Each path below is one point turned by a fixed rotation once a step. After each direction that follows a path, write how fast that rotation turns it, in degrees per step (0 if it stays still).
Each turn is a multiple of 5 degrees from 10 to 175, or 0.
Each row of a path follows its step; steps can be skipped.
path 1
step 0: [  3  11  -5 -15  13  36  27 -19  -2 -27  -4  31   5 -38  36 -17  34 -20
  47 -18  53  43 -21 -26  -2 -23  -4 -26  22 -54 -38 -25  12  12  30 -75
  17   1 -44 -17  59 -24 -26]
step 2: [ 12  24 -22 -72   1   8 -19 -23  29  38  19  -2  32  13  -7 -29  -2 -67
  58  34   6  -1 -21  10 -46  -6  38  -9  18 -19   9  38 -42  33  27  -7
  20  16  -2 -75 -27  -1   8]
step 3: [-68  -4 -29  38  12   6  48 -18  68 -11  -7 -12 -10 -21 -10 -24  31 -28
  40  18 -21  30  -4  16 -59  11  17   5  37 -12   8   3  27  31  44 -58
  28 -18  11 -55  -6   4 -20]
step 4: [-19  29  10   3  -7  -1  31 -12  64  44 -15  14 -37 -10  26  17 -17 -27
 -16  47 -34  46  -6 -41   6 -10 -25 -32  53   0 -15  20  -4  75  14 -11
 -31 -20  25   6 -23 -13 -63]
step 5: [-11 -26  56 -36 -27  41   5 -29  27  22  -6  56   6  30  19   9  11  37
  17  17 -18  16 -24 -20  -8  10   7 -45  55 -43  -2  -5 -60  65  29   2
  32  19 -39 -26  24  -2 -17]
step 6: [-37  -1 -23  29 -23  51 -38 -22  15 -14 -36  37  32 -46  29 -44  20   5
  22  29 -62  16 -36  18  31  39   9  20  50 -71 -37 -20   0  12  19   0
  21 -12 -18  -2 -11  12  -5]
step 7: [ 32  28 -23 -13  39  64 -39   4 -22 -13 -12 -33 -12  -8  43 -21 -15 -39
  15  45  -6  15  -7  -5  45  25 -19  -3  34 -42   2  38 -24  52  27 -36
 -49 -21 -29 -37 -41   1 -17]
step 8: [  3 -28  -7 -39   0  -3  11 -24   2 -40  34  -6 -10   7  13  -1  42 -32
  -6  11  34 -46  -7   2  -6  33  -1  26  35 -41  29 -28 -20  65  91 -48
   4 -40 -25 -27  10  -2 -37]
step 9: [ -4   2 -23 -47 -25   9  31  22  36   0   5  69  28 -31   8  -9  26 -50
   3  46   8  -9 -63   2  -2  -3   2  25  28 -16 -11 -60  47  33 -11 -17
 -37 -51  10 -17 -26   1 -37]
step 10: [  1 -35 -27 -58   0   2   2  33   5  48 -31  41   0  17   9  -1  -3   0
  43  32  22  45  -8  -4 -20  54 -21 -46  33 -18  37  -7  26  47  -7 -45
 -34  40 -14 -40 -51  14  -8]
step 13: [-19 -41  -8 -46 -16  37   2 -14  15  10   6  -3 -15   2  30 -25 -20 -33
  24   6  25  58  -2 -51  33  54 -21 -13  31   5 -36 -18 -24  14  55 -74
   3  19 -19  37  49   8 -20]
Directions:
[ -4 -10  -2   0  21  -2  11 -16   6   5  28  -1   7  12  -4  10  -2   6
 -13  -1   4   7   2 -15   9   0  -1  -6   4 -13 -10 -12   2  -2  -8  -5
  -6 -17  10   1   8 -18  -2] -> 85
[  1  -7   2  14  -6   5   3  -2   4   7   3   0   3 -14  -8 -10   0  10
  -4  10   7 -19   3   9   3  11 -13 -11  -7   7  -7  -8   0 -14  15 -11
  24  -1   4   6 -18 -15 -17] -> 140
[-16  -1 -20   2 -15 -27  -9 -10   4   1  -4  -5  -3 -10  -1   3   7 -12
 -10  -1 -13   3   9   0   6  17   0  13   9  -3  -2 -14  -2  -3   5  11
   3  -4   8  20   6   7  -3] -> 145
[  1   2 -11  -9 -18  11   1  -2   0  10   9  19   4   2  -1   2 -11  13
   4  -9  -3   2 -16   5  -1  14   4   5 -13 -15  -3 -13 -15  -4 -14   1
  -5  23  16  -2  -5   1   3] -> 85
[ 11 -13   2 -12  -1 -10  -2 -15  -5 -10 -11   2  -9  -4  -8 -15  -3   4
   1  12  14   8   2  -9  -3   3  18  -2 -22   9  -6 -16  12   2   4  -7
 -17   3  -5  11  -8  -6  13] -> 25
[  1  -9   6  -5  -6  15  -2  11  14   3   7  -2  28  -2 -14   5   2  -7
   0   7  -6   3  -1   7   7  -6  32   4   5  12   2 -17   0  -8   5   8
   8  -5  -9  -3   6   6   4] -> 110
[  7 -12  11   8  -8   1 -11 -20 -11  -1  -4  -3  11  -1  10  -1  -9   0
  -7  -7  -7   8   1  15  25 -14  -3 -10  -5  -8 -16   3  -1   5  -4 -16
   6   5  -6   3   9  19  -4] -> 55
[ -2  14  -6   2  -5  -2   8 -15  10   4   0 -19  -4 -18  -2  -8  -9   7
  -9  -7 -12  11  -5 -20 -13 -14  12  -7  -4   2 -10   3 -11   8   1   5
  21   6  -5 -14  -2  -5   5] -> 25
path 2
step 0: [ 25  -6   2  42   7 -69 -11 -34  -3  22   7  28 -41  17  26   5  52  -1
  30   9  18  25  32 -25 -75  -9  28  49 -14  34  41 -12  17  -9  24 -20
  26  35  -7  14   3 -17 -10]
step 3: [-62  37 -22   2  31  18   2   9   7 -15  11  25  -6 -22  35 -37  28 -35
 -23   7 -12 -10  47 -29  -6  30 -44 -19   3  19  -4  24  65  -6 -31 -22
 -65 -40  30  16 -19  16  13]
step 5: [ 17  12  -7  30  17 -23 -18 -22   3   2  33  42   8  36  37   0 -40 -31
  49   1  28   1  -4  22  -1  -6 -17 -26  23 -25   6 -18  67  70  27  25
  -8 -43  28  53  10 -33   8]
step 6: [ 35  49  30 -11  14   7 -32 -69  -9 -12  62  -6 -41   0  29 -13  46  25
   0   0  24  -1 -25  16 -34 -18  -4  17  17  24  22 -16 -22  -2   9 -10
  61 -31  -9 -13 -62  12  17]
step 7: [-14  10 -23  -5 -24 -26 -13 -28  21 -34 -35 -20  48  52  33 -48  42   5
 -20  41  29 -28  37   9 -26  17   7 -25  -3  20 -26 -42  29 -28  28 -11
  25 -15  -4  52  14 -24 -49]
step 8: [-28  26  29  58  42 -37  56 -31  17  -2  20 -44  -7  44   7  32  49   8
 -20  13  28  18   3   8 -37  32 -15  45 -26  16 -26  33 -33  15   5 -16
 -34   2  29 -18  -2  26  -6]
step 9: [ -7  -9 -14  58  40  38  25  50  15  21  18 -11   7  -1  21 -23   2 -34
 -16  30 -55  43 -14 -19 -45 -18 -21 -45 -36  19   2 -12  48 -33  34  13
   0 -41   4  18 -12  -2 -41]
step 10: [-21 -13  22 -18  31 -23  36   9  -7  10  12  41 -47  33  43  -7  -8  11
  17  -5 -14  28   6 -57 -12  19 -49  36 -22  60  26 -27  -1  28 -37 -32
  31 -15   1  35  20   1  54]
step 11: [  1   1  37  11  16  25 -22 -25  12 -17  -8  29   8  19  83 -29 -18 -38
  23  37  19   2 -27  -2  28 -23 -20 -15  19  -6  17  -8  62 -22 -14 -31
 -17  48  43  -5 -56 -23 -11]
step 12: [  1  27 -38  -6  33 -35   0 -44 -28 -35  30  -9  -1  -1  75  25  11 -16
  41   0   6 -34  25 -14 -10 -69  -2  24  12  41 -35  38  -5  35  15 -17
  30 -17 -40  -8  10  -9  -6]
step 13: [  6  86 -32  59  -1  37 -19  10  10 -32  -6  -8  19  26  17  -6  43 -43
  -9  13  14  -2  40  54 -15  23   2   9  42   4   0 -11  24 -10 -20  26
  24 -25  32  36 -22  -6  41]
Directions:
[ -1 -15  -6   2  -4   4  -5  -8  -1   7  14   6 -14  -3  13   1  -2 -13
   6 -11  -8 -22 -11   3   4  -8   2 -14  11   6 -11 -10  -6  16 -14  -2
   2  13   9   3  -6 -21   9] -> 55
[  6   8   4  10  -7  -7  -8 -13   4   4  12 -16   9  -5 -18  -4  -3   7
   5   1  19 -15   9  12 -16  -2  -5 -12  -3 -21   1  -5 -11   1   1  -7
   9  -7  -7  18  -6  -3   9] -> 45
[ -2  18   9   8   2   6   1  11  -4   6   9 -17  -2  -1 -10  23  -8  -3
  17 -10   6  18  -2   5   5 -10  12  -7   4  17  -9   7   3   3   2   1
   0  -2   5  11   9 -14 -14] -> 95
[ -7  -6   0  13 -13   1  -8  11  21  11  13   4   2  10  -8  -1   0   1
   2  11 -24   8  15 -15  -2  -3   1   7   3  -7  -5  13 -15   1   4   2
  -9 -16  13  -1  -2 -10  11] -> 70
[-15  -7  -8  -9  -7  -5  -6   1   7  -4   3  -1  -7  14   1  13  15 -13
  -9  -7  12  -4  -2  24 -15 -11  -2   2  -2   1  -5   4  -6 -28  -5  15
   2  -7   7  -8  12   0   0] -> 60
[  1  -4  -3   0  -3   2 -10  -1   3  32 -14  -9   7  -5  12  -7  -4  -5
   1  -1   0  -3   9  10  15   5 -21  -7  18  -1 -12  -8  16  -8   8   7
 -10 -11   3   8   4   9  -8] -> 175
[ 15   7  -6  -8   3   0 -11   2  -5   2 -10   5   0   1   1  14  23 -10
   5 -12   6   9 -12 -11  -8  25 -15  -3   2 -14  -3  16  -4   4  -1 -14
  -3   1  14   8   5  -5   8] -> 145
path 3
step 2: [-33  41   9  -5   6 -29  49  -1  10 -18 -31   6 -29  -5  -5 -21 -72 -29
  54  29 -19   9 -15 -32  34 -16  33  -4 -29 -21  -4 -56 -26  15  19  45
 -12 -51  18   6  10  29   2]
step 3: [ 21  21 -29 -55 -37  46   4 -17  35  -9  33  -2 -12  14  30 -17  -2 -32
 -49   7  29  -1 -10 -21  73  28 -21 -31  47  14 -22 -26 -17  13 -10  44
 -11 -55  -5   2   1  27 -15]
step 4: [ 25 -37  41   9 -33 -12 -66 -19  17  10  30 -34  39   1 -15   0  20  11
 -73 -33  19 -19  27  -5  50 -21  -3  26  -4  50  -1  25 -14   7 -26  16
  -1   3  36  -1  18   0  51]
step 5: [  7 -19  36  11  -8 -39  -4  -2 -49  43   2  14  19  12  15  15   0   8
  -7  31  29  -2  51 -25 -16 -36  38  27 -49   4   0 -11 -51  12  33 -24
  39  62 -36 -15  52   6   3]
step 6: [ 12  -3  31   2  19 -20  31  41 -24  10  -6  50 -31  -7  59  28  -8   6
  45  17  46  48  31 -23 -30  54 -27  21  36   8 -19  -6  33  -9  31  26
 -16  22 -24 -41   1  -1 -23]
step 7: [  7 -32  32  34   8 -32 -11  16  28  -8  28 -15 -25 -69  12 -11 -46  17
  12 -24 -19 -18   8 -21 -17  35 -44 -38  28 -41  25   5  53  13  12  36
  -5 -46  -4  43 -35  -7   8]
step 8: [-13  26 -50 -11  -6   1 -26 -42   5  28  47   7 -14 -21 -73 -43   0  -1
 -29  26  14 -31   9 -11 -16   3  10 -81 -18  -7  11  -1  15  19  32 -18
  -2  -8 -27  26 -16 -22  51]
step 9: [-38  17  24 -32 -28  -5 -13 -30  16 -10  -3  -4  17  35  -9  -8  42 -38
   3  15  -1   8 -39 -10 -36  10  44 -18 -23  65 -75  -5  40 -22  -9 -27
 -25  19   1 -33  15 -38  39]
step 10: [ 16 -41  27  10 -15  -9   4 -11 -10 -37 -43 -17  29 -17  87  22  45  24
 -14 -32 -41 -13 -48  29 -43   6  41 -25  -5   6 -16 -54 -15   6  -6   3
  -3  14 -19 -11  14  24 -25]
step 11: [ 32  16 -38  10   6   0  14  -8 -28 -24 -14  43   3  -6  -1   3  30  52
  18 -56   3 -20  53  43 -25  16  -3   8   0 -37  35 -22 -56  39   9  47
 -54  10  27 -10 -20 -20 -13]
step 13: [-13 -11 -45 -23  25   0 -46  36   6  46   1 -51  -4  -7  20 -45   4 -58
 -17  43 -11  -9 -60   8  46   2  -1   5  -5   8  -7   7   5 -29  50  33
   9  17 -21 -11 -31  45 -15]
Directions:
[-17   0   4  -7   4  -6   9   4   1  14 -17  15  -6  -9  -2  -3   0   9
 -11   4 -16  -7  -6  -5   9   6  13  18  -9   6 -10  -7   7 -24   1  -2
   1  18 -14  -6   2   8   4] -> 90
[  4  -4  -6  -9 -10   3  -7   9  -7  10   3  -1 -14 -10  -1 -12   0  12
  -8  -5  12 -13   8  13   5   1   1  11  -2  -7   2   2  -5  -3 -14 -19
 -10  -7   3  24   5 -22  16] -> 95
[-15   9  17 -14  13 -11  -8   1 -13   1  -8  13  -4   3   2 -15 -23   3
  -6  -6   2  10  -4   6   1  -1  -6  -6   4 -12  11  11   3  13   0   0
 -19  -1  -4   3 -11   5 -16] -> 70
[ 24  -9  -1 -10   6 -10  -7  -5   2  -1  -5   7   3  -3   4   7 -15   3
   2  16  -9   8   9   4  -7  12  -5   8 -11  -7  -3  -2 -15  -7  -6  -5
  12   1   6 -10 -31 -12  -1] -> 65
[  0   0   3  -9  -4  -7  -5   3   7   5  -7  -3 -22   0 -20   9  -2   1
   7 -23   7   5   1   7 -12  -3  -3  14  -2  15 -13   4   8   7   5   9
  -4   1  28 -10  -6   7   8] -> 145
[  4  13 -16 -12   8   4   1   5  -5   4  -1  14   1  11   5   7  14   2
 -11   5   1   5   2  -4   6  21   4  -8  18  -4  15  14   3  -4   9   3
  -7   8  18 -15   8  -9  15] -> 140
[-13   9  -9   1   8  19 -20   4  28   8   4  -1   2   5   1  -8 -21  -9
  -9  -3  -1  -4  -2  -2   4   5  11  -2   1   7  -2  -6   0  -1  14  -2
   7 -22  -4  -3 -11  -6   9] -> 70
[ -3  18   0  -6 -10  18   6   1   6  -2 -11 -10   5 -11   7 -12   5   8
   9  11 -17   3 -14   9   2   0  -3   9  -6   9  -1  13 -27  17   0  15
  -6   5   4   3  -2  -1   6] -> 35
